In the data rows, the value 128 means zero.
Some points:
[135, 134, 77, 115, 160, 76, 126, 132, 154, 176, 127, 158, 131, 165, 135, 110, 125, 137, 121, 135, 121, 137, 133, 164, 145, 180, 148, 153, 154, 124, 100, 116, 135, 109, 163, 111, 119, 146, 143, 135, 119, 138]
[112, 111, 134, 152, 154, 163, 169, 162, 163, 144, 119, 145, 98, 146, 94, 173, 131, 112, 133, 87, 147, 124, 98, 84, 140, 115, 118, 105, 128, 148, 76, 94, 113, 116, 152, 119, 107, 135, 122, 98, 72, 87]
[136, 103, 124, 121, 124, 149, 157, 109, 146, 154, 127, 137, 94, 108, 151, 112, 125, 148, 128, 202, 142, 169, 187, 144, 96, 132, 101, 99, 112, 104, 129, 86, 119, 142, 120, 144, 104, 126, 101, 118, 117, 126]
[116, 127, 130, 75, 112, 134, 122, 92, 150, 150, 113, 145, 150, 127, 188, 138, 183, 113, 144, 107, 139, 128, 143, 114, 119, 85, 158, 151, 134, 155, 124, 115, 113, 117, 96, 81, 139, 156, 127, 149, 130, 123]
[171, 144, 146, 138, 106, 165, 164, 155, 145, 187, 199, 101, 153, 120, 129, 120, 127, 109, 122, 135, 87, 133, 96, 111, 108, 129, 94, 137, 137, 112, 130, 115, 115, 87, 134, 115, 143, 109, 131, 150, 136, 98]
[118, 115, 130, 153, 155, 125, 155, 172, 105, 132, 135, 114, 107, 125, 175, 129, 119, 103, 128, 168, 119, 147, 138, 137, 130, 81, 127, 106, 91, 117, 116, 205, 134, 156, 162, 125, 145, 157, 161, 155, 157, 131]
[126, 170, 131, 139, 163, 167, 154, 86, 147, 144, 105, 142, 153, 138, 82, 114, 122, 118, 137, 115, 112, 131, 131, 119, 158, 120, 118, 133, 132, 143, 166, 122, 148, 163, 128, 156, 151, 177, 184, 99, 131, 145]
[97, 111, 129, 140, 149, 123, 103, 108, 137, 112, 157, 102, 102, 134, 127, 133, 119, 107, 74, 145, 91, 112, 99, 129, 68, 100, 140, 154, 86, 78, 106, 105, 126, 140, 83, 137, 106, 152, 113, 157, 159, 130]
[152, 87, 101, 152, 139, 150, 96, 168, 133, 143, 143, 114, 127, 90, 119, 121, 130, 123, 119, 127, 139, 167, 127, 167, 121, 144, 175, 179, 131, 138, 122, 157, 125, 144, 82, 116, 156, 116, 123, 117, 92, 158]
[146, 131, 141, 195, 116, 128, 135, 84, 150, 107, 123, 130, 138, 158, 122, 118, 178, 187, 153, 133, 113, 135, 139, 112, 105, 100, 144, 110, 115, 100, 95, 139, 102, 122, 130, 102, 124, 79, 148, 149, 136, 140]
[154, 134, 158, 126, 118, 130, 98, 86, 105, 130, 86, 103, 111, 140, 119, 114, 120, 87, 120, 90, 138, 168, 95, 109, 139, 133, 142, 116, 149, 91, 171, 126, 164, 142, 163, 99, 105, 123, 105, 101, 102, 148]
[116, 125, 133, 158, 90, 115, 139, 126, 77, 135, 124, 120, 119, 133, 142, 138, 131, 123, 125, 135, 114, 117, 140, 126, 140, 161, 126, 179, 156, 159, 100, 131, 172, 165, 102, 109, 103, 115, 134, 94, 176, 113]
[132, 135, 121, 170, 101, 92, 97, 110, 126, 146, 135, 116, 104, 135, 146, 93, 103, 129, 107, 140, 133, 111, 106, 131, 167, 121, 121, 112, 119, 198, 160, 111, 125, 106, 106, 120, 131, 123, 121, 113, 112, 108]
[112, 144, 161, 128, 162, 146, 106, 147, 119, 110, 153, 119, 136, 126, 135, 117, 91, 118, 151, 98, 111, 128, 189, 164, 172, 131, 132, 104, 126, 100, 95, 74, 104, 126, 127, 97, 148, 119, 96, 119, 150, 126]
[135, 114, 164, 89, 133, 93, 123, 143, 122, 124, 109, 86, 121, 136, 110, 108, 159, 119, 167, 171, 105, 143, 125, 88, 117, 138, 156, 114, 125, 141, 108, 130, 119, 111, 122, 176, 163, 145, 116, 110, 137, 126]
[148, 128, 109, 102, 132, 139, 124, 89, 124, 98, 89, 107, 104, 93, 83, 127, 93, 130, 145, 152, 117, 92, 103, 146, 174, 125, 101, 124, 174, 139, 118, 151, 106, 103, 110, 87, 88, 145, 120, 138, 115, 142]
[101, 124, 124, 101, 144, 97, 116, 126, 117, 92, 151, 134, 143, 110, 126, 150, 169, 144, 107, 124, 75, 175, 129, 145, 114, 113, 105, 92, 146, 166, 157, 123, 133, 124, 140, 101, 118, 115, 151, 99, 123, 129]
[200, 181, 142, 119, 143, 107, 151, 146, 108, 121, 151, 164, 139, 124, 152, 154, 101, 146, 132, 108, 128, 102, 128, 102, 114, 98, 134, 135, 87, 117, 124, 119, 113, 135, 102, 131, 102, 129, 124, 98, 106, 149]
[110, 131, 121, 107, 118, 137, 133, 122, 159, 102, 135, 147, 90, 126, 108, 120, 105, 98, 96, 120, 116, 133, 169, 94, 161, 140, 154, 156, 116, 157, 151, 167, 159, 100, 137, 125, 111, 67, 129, 141, 138, 138]
[133, 161, 120, 131, 113, 141, 100, 147, 131, 135, 74, 169, 165, 133, 132, 117, 153, 89, 114, 119, 130, 104, 111, 121, 133, 134, 74, 83, 97, 89, 99, 139, 123, 99, 92, 128, 111, 101, 141, 101, 119, 124]
[115, 154, 193, 138, 112, 124, 132, 152, 142, 138, 124, 147, 106, 82, 112, 127, 126, 151, 154, 118, 132, 145, 96, 168, 131, 122, 129, 119, 104, 135, 116, 111, 167, 151, 132, 164, 138, 132, 148, 201, 150, 156]
[104, 131, 122, 102, 148, 143, 137, 141, 135, 150, 160, 138, 157, 157, 115, 152, 142, 168, 157, 164, 198, 133, 115, 123, 129, 138, 122, 118, 94, 121, 151, 131, 137, 114, 120, 100, 98, 113, 92, 111, 165, 138]
[140, 112, 109, 129, 132, 140, 80, 103, 88, 136, 113, 128, 138, 122, 121, 178, 146, 147, 148, 140, 114, 70, 145, 101, 134, 150, 109, 137, 117, 131, 150, 113, 160, 137, 184, 145, 140, 125, 118, 157, 71, 139]
[105, 140, 100, 120, 97, 131, 128, 118, 93, 102, 128, 107, 127, 156, 128, 169, 137, 130, 154, 122, 185, 160, 140, 142, 177, 139, 122, 154, 136, 120, 134, 97, 82, 96, 114, 171, 119, 108, 167, 125, 103, 142]
[117, 108, 164, 120, 116, 103, 168, 159, 133, 112, 124, 135, 127, 139, 135, 135, 139, 153, 90, 131, 99, 110, 145, 185, 131, 161, 191, 140, 141, 89, 164, 157, 135, 122, 96, 137, 135, 138, 114, 133, 116, 71]
[121, 75, 128, 119, 115, 128, 115, 127, 134, 126, 123, 157, 152, 185, 164, 160, 67, 140, 125, 111, 122, 110, 103, 127, 106, 111, 105, 110, 171, 147, 136, 128, 139, 134, 127, 162, 151, 129, 131, 142, 158, 145]
[135, 129, 106, 151, 168, 123, 151, 131, 105, 138, 83, 111, 143, 102, 91, 111, 139, 91, 121, 93, 157, 88, 133, 124, 102, 119, 124, 122, 162, 165, 164, 106, 106, 125, 145, 144, 113, 88, 121, 127, 161, 125]
[162, 148, 111, 141, 138, 113, 121, 125, 145, 96, 104, 103, 113, 98, 110, 134, 125, 151, 101, 105, 206, 119, 155, 82, 134, 130, 83, 119, 159, 110, 125, 112, 163, 113, 149, 131, 178, 157, 159, 125, 141, 115]
[118, 121, 94, 108, 87, 152, 139, 130, 150, 108, 146, 95, 101, 114, 150, 105, 124, 138, 137, 80, 115, 91, 122, 129, 88, 187, 139, 108, 108, 126, 128, 160, 102, 157, 152, 134, 141, 158, 138, 116, 130, 157]
[118, 137, 109, 124, 88, 121, 120, 123, 128, 84, 136, 135, 183, 116, 121, 87, 121, 133, 134, 149, 144, 140, 116, 138, 120, 96, 130, 150, 138, 131, 106, 160, 135, 156, 174, 163, 122, 136, 81, 118, 117, 85]
These points spread out most along one direction. Take the direction at right angles to it along which they spread out most. Go by this last direction. For each point below, how far along it does it lie, from 0 to 99? 50 is the average, and the first point above lies past it. One standard deviation of the points above along it is 16.
[115, 154, 193, 138, 112, 124, 132, 152, 142, 138, 124, 147, 106, 82, 112, 127, 126, 151, 154, 118, 132, 145, 96, 168, 131, 122, 129, 119, 104, 135, 116, 111, 167, 151, 132, 164, 138, 132, 148, 201, 150, 156] 45
[116, 127, 130, 75, 112, 134, 122, 92, 150, 150, 113, 145, 150, 127, 188, 138, 183, 113, 144, 107, 139, 128, 143, 114, 119, 85, 158, 151, 134, 155, 124, 115, 113, 117, 96, 81, 139, 156, 127, 149, 130, 123] 46
[171, 144, 146, 138, 106, 165, 164, 155, 145, 187, 199, 101, 153, 120, 129, 120, 127, 109, 122, 135, 87, 133, 96, 111, 108, 129, 94, 137, 137, 112, 130, 115, 115, 87, 134, 115, 143, 109, 131, 150, 136, 98] 24
[135, 129, 106, 151, 168, 123, 151, 131, 105, 138, 83, 111, 143, 102, 91, 111, 139, 91, 121, 93, 157, 88, 133, 124, 102, 119, 124, 122, 162, 165, 164, 106, 106, 125, 145, 144, 113, 88, 121, 127, 161, 125] 54
[152, 87, 101, 152, 139, 150, 96, 168, 133, 143, 143, 114, 127, 90, 119, 121, 130, 123, 119, 127, 139, 167, 127, 167, 121, 144, 175, 179, 131, 138, 122, 157, 125, 144, 82, 116, 156, 116, 123, 117, 92, 158] 72
[118, 121, 94, 108, 87, 152, 139, 130, 150, 108, 146, 95, 101, 114, 150, 105, 124, 138, 137, 80, 115, 91, 122, 129, 88, 187, 139, 108, 108, 126, 128, 160, 102, 157, 152, 134, 141, 158, 138, 116, 130, 157] 62
[104, 131, 122, 102, 148, 143, 137, 141, 135, 150, 160, 138, 157, 157, 115, 152, 142, 168, 157, 164, 198, 133, 115, 123, 129, 138, 122, 118, 94, 121, 151, 131, 137, 114, 120, 100, 98, 113, 92, 111, 165, 138] 30
[105, 140, 100, 120, 97, 131, 128, 118, 93, 102, 128, 107, 127, 156, 128, 169, 137, 130, 154, 122, 185, 160, 140, 142, 177, 139, 122, 154, 136, 120, 134, 97, 82, 96, 114, 171, 119, 108, 167, 125, 103, 142] 53
[112, 111, 134, 152, 154, 163, 169, 162, 163, 144, 119, 145, 98, 146, 94, 173, 131, 112, 133, 87, 147, 124, 98, 84, 140, 115, 118, 105, 128, 148, 76, 94, 113, 116, 152, 119, 107, 135, 122, 98, 72, 87] 19
[135, 114, 164, 89, 133, 93, 123, 143, 122, 124, 109, 86, 121, 136, 110, 108, 159, 119, 167, 171, 105, 143, 125, 88, 117, 138, 156, 114, 125, 141, 108, 130, 119, 111, 122, 176, 163, 145, 116, 110, 137, 126] 53
[135, 134, 77, 115, 160, 76, 126, 132, 154, 176, 127, 158, 131, 165, 135, 110, 125, 137, 121, 135, 121, 137, 133, 164, 145, 180, 148, 153, 154, 124, 100, 116, 135, 109, 163, 111, 119, 146, 143, 135, 119, 138] 63
